A single turn carries every row of the set below to another of its rows. Some are shown first; where does it send the rows asked next?
j365: 9 -1 5 12 8 6 10 3 7 21 -20 1 11 -2
j917: -1 -10 16 2 -1 10 24 -2 -2 10 -4 9 14 5
j491: -11 2 -5 10 9 -6 1 -10 -12 4 -4 1 20 -6
j723: -14 -5 5 0 -1 8 -1 7 -17 -3 -10 -5 13 1
j392: 6 3 13 13 8 6 11 -1 0 21 -22 7 10 -6
j249: 5 1 17 13 6 2 12 -7 -8 18 -23 8 5 -7
j150: -8 -5 1 14 6 -10 -1 -13 -16 3 2 3 16 -1
j130: -10 -9 4 3 0 8 0 11 -13 -6 -8 -5 15 9
j354: 6 7 20 5 5 -5 2 13 -10 5 6 -4 -4 -4
j417: -9 2 -9 9 10 -4 5 -6 -9 3 -4 -2 22 -4
j983: 6 9 16 3 6 -2 3 17 -5 6 4 -7 0 -3
j550: 8 -5 8 23 14 -6 13 -2 6 7 -14 -6 0 11
j698: -9 -15 6 6 -3 5 -5 7 -14 -4 -2 -3 11 9
j826: -14 -10 7 3 -3 7 -8 3 -18 -1 -4 -3 8 2
j551: -2 -13 9 2 -6 10 9 -3 6 19 2 9 9 2
j347: 8 7 14 4 5 -4 3 16 -5 5 5 -8 -2 -1
j849: 12 -8 1 14 5 3 10 3 9 20 -17 -4 5 1
j602: 6 5 18 5 4 -5 3 13 -9 5 6 -6 -4 -3
j931: -6 -14 5 -5 -6 7 12 -9 1 17 -2 -2 -1 -6
j984: -1 0 15 22 11 -6 -1 -12 -1 15 -13 3 -7 -2
j279: -6 -2 -10 9 9 -6 7 -4 -6 1 -3 -6 22 1
j416: 7 -8 12 25 12 -8 6 -6 3 10 -10 -1 -3 10
j274: -4 -15 6 -1 -6 7 8 -6 6 19 1 4 3 -2
j235: -1 -11 14 3 -3 10 17 -2 4 15 -1 12 13 4
j556: 13 -16 7 14 1 -3 10 -8 -4 17 -13 -6 -8 2
j796: 6 9 19 4 6 -4 2 14 -8 5 4 -5 -2 -4
j873: 11 -13 14 14 2 -4 11 -12 -11 16 -16 -2 -8 -2
j324: 4 -5 15 25 10 -8 1 -10 0 12 -9 2 -6 4
j434: -4 5 12 18 14 -5 1 -9 -1 15 -17 0 -5 -8
j825: -2 -11 -5 15 7 -10 5 -9 -11 -1 3 -3 18 7
j664: 8 4 16 4 4 -6 3 14 -8 5 7 -7 -4 -1
j889: 8 5 15 5 5 -4 4 15 -6 5 7 -8 -3 0
j569: 14 -15 2 14 4 0 9 -2 5 19 -14 -7 -2 3
j360: -5 -9 -1 15 6 -10 2 -12 -15 1 3 1 15 4
j600: 6 1 5 19 17 -3 15 -1 7 8 -19 -7 2 5
j845: 7 -6 19 14 4 -2 12 -12 -13 17 -20 3 -3 -6
j963: 1 7 5 17 17 -2 13 -2 5 10 -21 -7 2 -2
j665: -12 -6 4 1 0 9 1 10 -15 -5 -9 -6 14 5
j851: -3 -8 -9 12 9 -8 7 -6 -8 -1 0 -6 19 5
j813: -2 -9 16 -2 -1 7 27 -5 -6 8 -7 4 10 1
j844: -8 -12 4 5 -1 7 -2 10 -13 -4 -4 -4 14 11
j86: -10 0 0 12 7 -7 -1 -13 -15 4 -2 5 18 -5
j84: -3 8 8 16 15 -3 7 -6 3 13 -21 -4 -2 -8
j412: -15 -7 7 1 -1 7 -4 4 -18 -3 -8 -3 10 -1
j455: -4 -10 11 -5 -3 6 26 -8 -8 9 -8 -1 3 -4
j447: -5 -12 7 -6 -5 6 20 -9 -4 12 -5 -3 -1 -7
j151: -11 -13 9 6 -3 6 -7 4 -16 -2 -2 -2 8 6
j496: 5 10 17 4 6 -3 3 15 -7 6 3 -5 0 -4

j434 -> j984
j151 -> j698
j813 -> j455
Where do these go?
j491 -> j86
j365 -> j392

A single turn carries every row of the set below to another of its rows. Some are shown first; where does it send the rows asked next?
j58: -17 24 11 10 -3 15 7 -6 -8 -2 2 -10 -10 -7 11 26 -1 5 -3 -9
j43: 16 9 -14 4 5 15 3 -10 9 -7 -6 -8 -3 -7 8 8 -14 11 -5 -9
j198: -12 16 -12 0 11 5 11 -7 -3 4 5 -19 5 -4 2 27 -3 10 -2 7
j721: -2 13 -16 10 10 13 -1 -7 -14 10 0 -14 11 -3 2 15 10 8 -11 4
j579: 15 9 -14 3 6 15 3 -10 9 -7 -6 -9 -4 -8 8 9 -15 10 -5 -8
j820: -13 14 -11 6 3 1 9 -4 0 -5 5 -16 5 6 4 26 -4 17 -1 4
j504: -15 23 10 15 -7 16 3 -5 -10 -4 0 -7 -8 -3 11 22 2 8 -4 -11
j880: -13 13 -2 4 -2 9 4 -7 26 15 1 -7 7 -4 10 7 18 17 -14 -4
j510: 17 9 -14 5 6 16 2 -9 8 -6 -6 -8 -3 -7 7 8 -13 10 -6 -9
j572: -24 15 -9 18 5 32 -7 -10 4 6 0 -8 -5 -12 1 -3 5 5 -11 1
j357: -33 16 -4 14 1 22 1 -9 15 -5 4 -10 -11 -7 2 7 -7 10 -4 2
j943: -6 -6 1 -14 0 11 6 -10 14 -4 0 -9 -5 -15 4 1 5 5 4 -10
j317: -1 -8 -1 -7 -5 14 0 -9 9 -4 -3 -4 -1 -11 4 -6 12 7 1 -11
j413: -26 16 -8 12 10 30 -2 -12 8 7 3 -12 -8 -16 1 2 0 2 -9 3
j340: -31 17 -5 10 8 25 2 -12 12 2 4 -12 -11 -14 1 8 -7 5 -5 3
j372: -5 -6 1 -11 -5 9 5 -9 14 -7 -1 -7 -4 -10 3 -1 6 8 5 -10
j731: 16 9 -14 3 7 15 3 -10 9 -5 -6 -9 -4 -8 8 9 -14 9 -5 -8
j174: -4 12 -15 16 0 10 -2 -5 -12 1 0 -11 12 6 4 14 10 14 -10 2
j176: -14 13 -2 3 -2 9 5 -7 28 15 2 -7 6 -4 10 8 16 17 -13 -5
j442: -11 22 8 18 -7 19 0 -6 -13 -1 -1 -6 -5 -5 12 18 7 6 -7 -11
j622: -1 -7 -2 -10 -2 15 1 -10 9 0 -2 -6 -2 -15 4 -5 12 4 0 -10
j223: 17 9 -15 4 6 16 2 -10 8 -6 -6 -8 -4 -7 8 8 -12 9 -5 -8
j440: -15 13 -2 1 -1 8 5 -7 28 16 2 -8 6 -5 10 9 16 16 -13 -4
j675: -25 14 -7 23 -2 28 -8 -9 6 -2 0 -6 -5 -5 3 -2 4 10 -11 -1
j776: -7 16 -15 2 15 11 6 -9 -9 11 3 -18 7 -8 2 21 4 6 -7 7
j773: -13 13 -3 1 1 10 5 -8 27 17 1 -8 6 -6 10 8 17 16 -14 -4
j132: -30 15 -6 20 -4 24 -4 -7 12 -7 2 -7 -9 -2 3 2 -3 13 -7 0
j718: -9 13 -12 14 -3 4 2 -3 -6 -7 1 -11 9 11 4 19 3 18 -4 2
j912: -10 23 7 16 -2 21 1 -7 -15 5 -2 -8 -5 -10 11 18 8 2 -8 -10
j951: -4 -8 0 -7 -7 11 2 -8 12 -8 -2 -5 -2 -8 4 -4 9 9 3 -12
j245: -13 13 -2 2 -1 10 4 -7 26 17 1 -7 7 -5 10 6 18 16 -14 -4
j522: -15 25 9 8 1 17 8 -8 -10 4 2 -11 -10 -13 10 25 0 1 -4 -7
j936: -12 24 8 11 3 20 4 -9 -14 7 1 -10 -7 -14 10 21 6 0 -6 -8
j827: 17 9 -15 3 7 16 3 -10 8 -5 -6 -9 -4 -8 8 8 -14 9 -5 -8
j771: -14 14 -2 0 0 8 5 -8 28 16 2 -9 6 -6 10 8 16 16 -13 -4
j322: -3 -6 -1 -13 1 13 4 -11 11 0 -1 -8 -4 -17 3 -2 9 2 3 -10

j504 -> j58
j572 -> j675
j820 -> j198
Where do these go?
j317 -> j951

A single turn carries every row of the set below to another of its rows. Some are shown first; where does it send the rows asked next?
j901: -9 -5 5 0 -16 -7 9 -14 -11 5 5 5 11 -10 -4
j655: -9 11 -4 3 -8 -4 -11 12 -4 16 3 4 -9 19 -4
j744: -6 -5 4 -3 -9 -5 4 -17 -10 11 0 5 9 -16 -1
j393: -1 -3 7 3 3 -3 -11 15 -3 1 4 11 -13 3 -17
j438: 2 3 6 4 0 1 -10 11 -4 7 -1 7 -16 7 -19
j30: -8 -2 2 1 -16 -4 9 -16 -15 7 3 1 11 -5 0
j334: -10 -4 2 0 -16 -6 8 -15 -14 6 4 2 12 -5 1
j92: 0 -13 -7 -1 11 -1 -12 5 -14 -6 -2 5 -2 12 6
j857: 4 -15 4 -3 11 -4 -10 8 -6 -4 -1 13 -7 -1 -9
j432: 3 -6 -10 0 9 3 -11 1 -16 0 -6 0 -3 17 6
j145: 11 3 -2 3 5 7 -8 -1 -11 10 -10 1 -12 9 -9
j67: -8 -4 6 0 -16 -6 10 -14 -12 8 4 3 10 -9 -5
j932: -12 3 3 1 -6 -9 -10 17 2 11 8 12 -8 9 -10
j616: 7 -7 6 -2 9 0 -7 6 -5 2 -5 10 -11 -3 -16
j722: 1 8 -4 6 -1 6 -12 5 -12 7 -2 -1 -12 21 -6
j128: -1 -16 -1 -3 11 -4 -11 8 -10 -9 0 10 -3 5 -1
j95: -10 -9 3 -4 -8 -6 2 -15 -12 8 1 5 12 -13 4
j466: -9 -5 -1 -2 -8 -4 2 -19 -14 10 -1 1 12 -8 6
j697: 3 7 1 5 -2 5 -10 7 -8 9 -3 3 -15 14 -14
j348: -16 1 -2 -1 -5 -10 -12 17 -2 6 10 10 -5 16 -1
j135: -7 -8 5 1 4 -5 -12 16 -5 -5 8 12 -10 7 -10
j311: -4 2 -7 5 0 3 -12 7 -14 1 1 -1 -8 24 1
j989: -9 -8 0 -3 -8 -6 2 -17 -14 8 1 4 12 -10 7
j48: -7 11 0 2 -8 -5 -9 12 0 17 4 7 -10 14 -9
j937: -8 -2 0 -2 -10 -3 3 -19 -13 12 -2 0 11 -8 4
j563: 7 0 -7 2 7 6 -10 -2 -15 6 -10 -2 -7 15 0
j429: -11 8 -5 2 -7 -5 -11 12 -4 12 6 4 -5 21 0
j774: -15 4 -5 0 -5 -8 -12 15 -4 8 8 7 -4 20 2
j405: -7 -1 4 1 -17 -4 9 -17 -14 9 2 1 10 -6 -2
j345: -9 8 3 1 -7 -7 -10 15 1 16 5 10 -11 10 -12
j921: -14 1 1 0 -5 -10 -11 18 1 7 10 12 -6 12 -5
j221: -7 -2 5 0 -17 -5 10 -16 -12 7 3 2 9 -7 -4
j402: -11 -6 3 0 -16 -7 9 -15 -14 5 5 3 12 -6 2
j517: -8 -7 5 -4 -8 -6 3 -15 -10 9 2 5 11 -15 0
j659: -9 -9 -1 2 5 -5 -14 14 -10 -7 8 9 -6 13 -2
j752: 12 -1 3 0 7 4 -7 2 -6 9 -9 5 -13 2 -15
j301: -6 -3 4 -2 -10 -4 3 -18 -11 14 -2 3 9 -14 -1
j75: -10 -6 4 -1 -15 -8 8 -14 -13 4 6 4 12 -8 -1
j646: -6 -2 2 -2 -11 -3 4 -18 -13 15 -3 1 10 -11 1
j286: -8 -6 -5 3 4 -1 -15 11 -13 -5 5 4 -5 20 3

j517 -> j744
j286 -> j659
j30 -> j334
Where do these go?
j92 -> j128
j655 -> j429

A single turn carries every row of the set below to another of its rows. Some are shown first; where does it send the rows asked next?
j202: -6 9 -10 -12 6 5 14 5 -1 11 -4 4 12 -3 5 -13
j364: -15 9 -1 3 -2 8 -5 -2 16 5 -8 8 -8 -9 5 -8
j367: -16 1 12 -2 4 7 -8 -6 7 -10 -6 -4 8 9 9 5
j924: -10 -13 -9 -7 -3 -12 12 -12 5 -2 -6 2 11 0 2 3
j160: 7 -6 5 -3 -2 -3 9 0 18 -14 -3 2 10 4 -6 3
j944: -10 11 10 7 -3 -1 9 13 -11 0 -4 9 15 4 4 -7
j584: -5 12 1 5 -18 -9 0 4 4 9 -10 6 4 -4 6 -9
j25: -3 7 4 4 1 -7 3 3 22 12 1 -1 -8 7 -10 -13
j38: -2 -1 6 -8 9 -3 -4 -2 8 -6 -11 -4 15 9 13 10
j283: -3 -6 18 -4 15 -18 6 3 9 12 -1 -3 13 2 7 -2
j946: 0 13 3 15 0 -12 0 0 -2 3 2 -2 -6 10 -6 -14
j41: -13 -2 8 -16 8 13 5 -4 9 6 1 10 2 -3 11 0
j795: -5 5 4 6 6 22 4 1 1 6 -7 0 0 -10 4 -10
j285: -3 5 9 2 14 2 13 -4 -9 -1 -1 20 11 -12 5 -8
j800: 0 2 -6 1 3 -4 3 -6 7 -23 -1 0 2 7 3 0
j485: -1 -12 -7 4 2 -8 2 -8 0 -7 -10 -1 7 4 7 10
j463: -1 4 8 2 20 -5 8 -7 22 15 -2 2 -5 -7 2 -10
j595: -11 -6 10 -6 -3 1 14 3 13 -9 -2 0 17 8 -5 1
j631: -11 10 -5 3 0 14 12 12 -1 5 -5 -3 4 2 2 -13
j756: -13 -4 -3 -1 4 -14 -7 -1 1 -1 5 -2 -6 15 -4 -4
j591: 3 -1 7 5 8 -6 12 -3 18 -12 -9 -6 12 -5 13 4
j5: -6 3 11 1 31 -2 3 -3 1 14 1 5 4 5 4 -5
j597: 9 8 4 3 0 10 2 -6 -10 6 -7 6 4 -11 3 -12
j210: -9 6 4 -2 -7 3 7 -5 18 2 -3 0 -9 -12 19 -7
j737: -14 1 -4 -10 13 6 10 -3 11 7 -2 18 3 -11 1 -5
j645: -6 -3 10 9 11 -17 -7 -6 -5 6 -4 -7 0 4 14 -1
j499: -6 4 8 16 21 -3 3 -9 -2 12 6 7 3 12 5 -8
j435: -3 6 8 4 3 0 2 -17 4 -23 1 2 3 -3 6 -5
j240: 7 12 -5 -10 -6 2 6 -3 4 12 -7 5 6 -10 4 -15
j741: -4 2 6 -2 -24 -1 10 7 6 5 0 3 2 2 3 -6
j692: -6 10 9 1 -5 2 8 3 -14 -10 5 6 4 5 11 -8
j161: -3 4 1 11 5 -13 7 -3 -1 15 8 8 5 18 -4 -11
j843: -1 2 8 2 -4 -15 10 -14 11 -6 -9 -4 13 -10 15 -2
j172: -5 -7 3 -3 6 0 18 -7 -13 2 2 12 7 -9 13 -2
j183: 0 1 6 5 18 -10 8 -13 13 22 4 9 4 3 4 -8
j979: 3 9 6 19 0 -10 3 -9 12 10 6 4 -5 8 -2 -14
j894: -1 1 3 8 14 -14 6 -1 -15 13 0 4 5 9 -2 -7
j573: -8 7 7 9 11 -2 6 -2 24 15 6 3 -1 12 -1 -12
j724: 2 -5 1 2 3 -16 5 -8 13 -5 9 3 -9 -2 -10 -11
j374: -4 1 20 3 17 -6 9 2 19 -8 8 -3 0 -1 0 -11

j183 -> j979
j463 -> j946
j435 -> j367
Where do these go?
j283 -> j724
j485 -> j591
j584 -> j285
j692 -> j41
j202 -> j240

